The same turns and mirrors carry the whole set onto itself, and each row onto the other rows of its family. Which rows share a family with each named row? Give them in list order.
These 32 rows form 4 families of 8 rows each.
k508: [-4 45 4 -18 216 -108 13 118 254 106 25 -237 -17 165 123 -51]
k424: [131 152 -58 -15 172 28 -102 -134 114 -64 163 -11 173 76 247 218]
k908: [-12 8 3 -57 230 -90 43 127 267 119 82 -235 -21 159 105 33]
k887: [224 87 33 35 142 83 79 14 112 72 80 45 186 68 -185 -40]
k396: [296 118 -41 27 -147 13 -121 -7 -59 -113 128 164 125 251 -76 116]
k660: [119 -3 -18 -4 -128 -120 1 127 76 63 29 -110 -142 332 -215 -78]
k152: [259 141 -79 37 -190 1 -144 -133 -69 -127 107 108 56 253 -75 108]
k472: [145 181 -126 40 204 7 -105 -82 135 -84 197 5 106 16 176 219]
k666: [148 7 -71 -129 -120 -116 57 143 82 37 38 -126 -120 300 -172 -112]
k393: [249 65 -32 12 223 70 20 53 106 86 38 23 173 113 -203 18]
k254: [86 36 70 -114 -161 55 -151 109 13 -25 -18 -222 211 133 65 74]
k929: [130 51 -159 86 177 -109 20 -115 200 -30 214 95 -196 326 -51 75]
k607: [111 -33 53 -66 -167 -93 4 75 60 75 -10 -134 -66 392 -154 -81]
k74: [255 101 -81 -5 -175 21 -111 -120 -65 -114 166 115 56 255 -102 187]
k11: [-19 100 -99 -79 -126 -161 -129 -67 63 -63 158 -163 -158 345 203 127]
k509: [18 67 -111 -53 -98 -171 -175 -24 82 -82 108 -170 -149 347 211 176]
k132: [194 11 -37 -67 -109 -120 27 105 56 38 25 -135 -115 353 -206 -90]
k176: [161 112 -153 100 201 -144 52 -119 179 22 205 104 -172 275 -38 67]
k801: [21 134 -119 -59 -151 -128 -205 -57 92 -14 167 -118 -113 360 154 239]
k910: [46 31 -4 -40 218 -101 -45 92 275 130 54 -203 -29 160 187 -44]
k52: [223 13 40 32 189 44 103 46 107 12 20 -6 149 54 -132 -99]
k764: [115 -8 19 -103 -184 39 -151 90 65 3 13 -237 210 78 61 46]
k151: [100 139 -1 108 158 29 -158 -150 109 -45 155 0 156 112 200 251]
k954: [218 128 -116 94 146 -123 130 -73 99 26 172 64 -202 338 -62 112]
k760: [55 141 -37 52 149 31 -136 -114 137 -47 168 18 150 61 232 234]
k775: [-53 30 -36 -49 191 -105 21 2 253 107 61 -287 -88 163 101 17]
k846: [200 115 -74 19 -182 15 -59 -101 -80 -140 131 79 65 249 -161 186]
k596: [267 52 19 53 170 78 24 56 128 51 32 41 191 67 -179 7]
k266: [29 21 40 -117 -101 36 -234 66 95 -39 20 -183 236 74 80 34]
k382: [1 85 -42 -38 -185 -161 -122 -65 92 -95 149 -148 -142 296 228 124]
k740: [130 155 -95 78 227 -125 53 -96 130 -8 178 118 -173 334 -37 98]
k21: [119 101 87 -108 -132 19 -120 107 -7 26 -28 -215 230 89 73 57]

The rest of the family of k666: k393, k929, k910, k151, k846, k382, k21
The rest of the family of k254: k508, k74, k11, k132, k176, k760, k596
The rest of the family of k660: k424, k908, k887, k152, k509, k764, k740

The same turns and mirrors carry the whole set onto itself, and each row onto the other rows of its family. Which rows share a family with each named row? Give them in list order.
These 32 rows form 4 families of 8 rows each.
k98: [-12 -123 -55 -53 100 68 91 21 -38 -17 178 -276 106 18 96 87]
k517: [140 -124 125 -22 225 181 28 46 -86 87 -131 195 188 -241 0 -72]
k94: [124 124 -21 62 192 -96 -17 -32 145 -149 -82 102 -80 -74 53 -184]
k480: [121 -189 37 81 220 206 -33 66 -174 69 -95 136 185 -177 -25 -63]
k156: [164 -105 113 190 177 -79 -44 -54 -30 48 -202 34 125 -6 22 -221]
k935: [66 -179 125 58 82 178 74 103 -168 102 -66 138 243 -239 5 -26]
k53: [15 -165 30 -61 71 -33 86 -57 -82 0 136 -256 139 -53 86 166]
k592: [52 -36 54 -41 66 -83 258 -104 -81 133 215 -98 130 -31 242 -91]
k981: [40 -121 88 12 104 -12 258 3 -97 177 248 -28 44 -14 251 -98]
k73: [213 79 243 60 -65 -79 161 10 -185 83 190 92 -75 -12 70 0]
k847: [-79 -198 -30 -58 93 -12 32 69 -15 -48 60 -226 189 -69 87 71]
k947: [313 93 147 34 -74 15 154 -58 -170 45 143 163 -127 -32 75 -99]
k318: [-20 -57 72 -42 41 -41 267 -141 16 96 138 -30 107 2 221 -189]
k6: [83 -156 155 -10 92 171 91 10 -127 93 -68 270 197 -199 9 -34]
k950: [208 118 92 -17 -48 -78 224 -28 -244 70 203 48 -100 -28 111 -33]
k924: [81 -64 -54 -97 282 124 33 95 78 -93 -61 164 -75 -260 53 -29]
k362: [162 51 -71 10 213 -58 1 19 94 -113 -192 12 -114 -49 6 -195]
k342: [41 -98 -93 -113 212 92 73 128 62 -120 4 186 -47 -202 175 23]
k124: [31 -88 50 65 49 -4 304 -46 6 139 141 0 122 -87 253 -183]
k119: [206 -43 80 -45 -66 44 -21 117 -255 -121 25 -50 -62 -43 5 211]
k294: [195 -13 160 96 20 30 -20 -118 -128 3 -224 -9 133 14 -56 -235]
k891: [215 133 118 -41 -57 33 185 -16 -220 -7 151 106 -156 -59 151 -125]
k780: [194 60 -69 -34 128 -83 -33 -53 120 -162 -26 -3 -158 28 79 -178]
k70: [222 -11 113 88 149 -1 -11 -32 -68 58 -258 41 153 -36 -50 -229]
k855: [194 -21 63 -82 -38 4 -121 62 -187 -145 55 -76 -57 -4 -90 153]
k411: [149 35 -79 -5 142 -53 -35 3 51 -199 -155 -79 -124 4 116 -175]
k594: [152 84 100 -17 -60 -4 -3 27 -136 -113 127 -155 -6 23 -87 176]
k282: [85 36 -93 -49 226 194 -5 96 -6 -129 25 203 -18 -238 15 -26]
k809: [32 -53 -65 -169 185 112 2 170 -11 -123 94 176 -51 -237 94 10]
k205: [-28 -236 23 -45 43 -29 66 -15 -16 -20 7 -190 204 14 75 151]
k722: [227 -63 128 190 20 -21 42 -118 -34 58 -183 -34 146 32 -6 -214]
k59: [173 -7 66 -34 -58 -36 46 18 -246 -63 116 -112 -84 -51 -41 214]

The rest of the family of k780: k935, k847, k947, k124, k855, k809, k722
The rest of the family of k891: k318, k6, k342, k119, k294, k411, k205

The same turns and mirrors carry the whole set onto itself, and each row onto the other rows of its family. Which rows share a family with each named row? Give them in list order.
These 20 rows form 4 families of 5 rows each.
k194: [-74 -98 9 234 -184 172 92 -87 167 135 -64 -265 181 79 117 157]
k216: [-30 -185 59 -209 -29 -98 274 -46 2 -29 -14 -6 219 71 -69 186]
k762: [-157 -136 63 -14 -168 29 277 -84 17 72 -36 -136 199 62 -17 318]
k217: [-190 -85 46 76 -103 -32 89 28 55 64 -66 -151 343 330 -143 75]
k783: [64 -197 -72 144 -43 152 -73 -126 264 195 -50 -33 97 54 264 47]
k646: [28 100 118 -105 144 -33 -125 -46 -4 63 -83 108 244 -68 86 -14]
k585: [-114 150 115 131 -24 114 -133 -95 25 192 -104 -36 207 -84 160 135]
k56: [-134 -190 -11 76 -174 123 130 -157 120 220 -40 -41 100 34 165 330]
k879: [3 -221 -54 -52 84 -69 -119 -26 183 143 -52 161 230 296 48 -75]
k123: [-52 162 169 -73 79 -41 -14 -13 -72 5 -87 -25 306 -52 -16 37]
k598: [-137 192 165 65 -23 56 -21 -43 -51 86 -108 -114 286 -63 24 132]
k522: [118 -153 33 -146 68 -83 156 13 90 -113 -28 -82 266 106 -49 -72]
k564: [-98 -198 -75 142 -38 67 -158 -77 226 271 -68 77 182 278 136 41]
k76: [-14 94 84 22 85 60 -196 -98 54 180 -96 104 184 -91 197 43]
k186: [64 -269 -18 -239 59 -83 123 -93 95 60 -11 178 132 43 91 123]
k455: [-54 -151 21 -93 38 -128 32 41 81 18 -51 25 326 324 -131 -55]
k136: [2 -271 -60 -58 -32 50 34 -162 170 215 -28 153 59 27 236 213]
k154: [188 -231 -53 -87 107 -4 -32 -65 216 46 -28 78 148 73 163 -90]
k916: [-210 -113 -8 223 -156 87 -30 -47 152 228 -76 -122 251 303 22 133]
k142: [-40 -72 72 52 -113 21 227 -1 61 -53 -49 -296 290 111 -75 81]

The rest of the family of k142: k194, k783, k522, k154
The rest of the family of k186: k216, k762, k56, k136
The rest of the family of k76: k646, k585, k123, k598

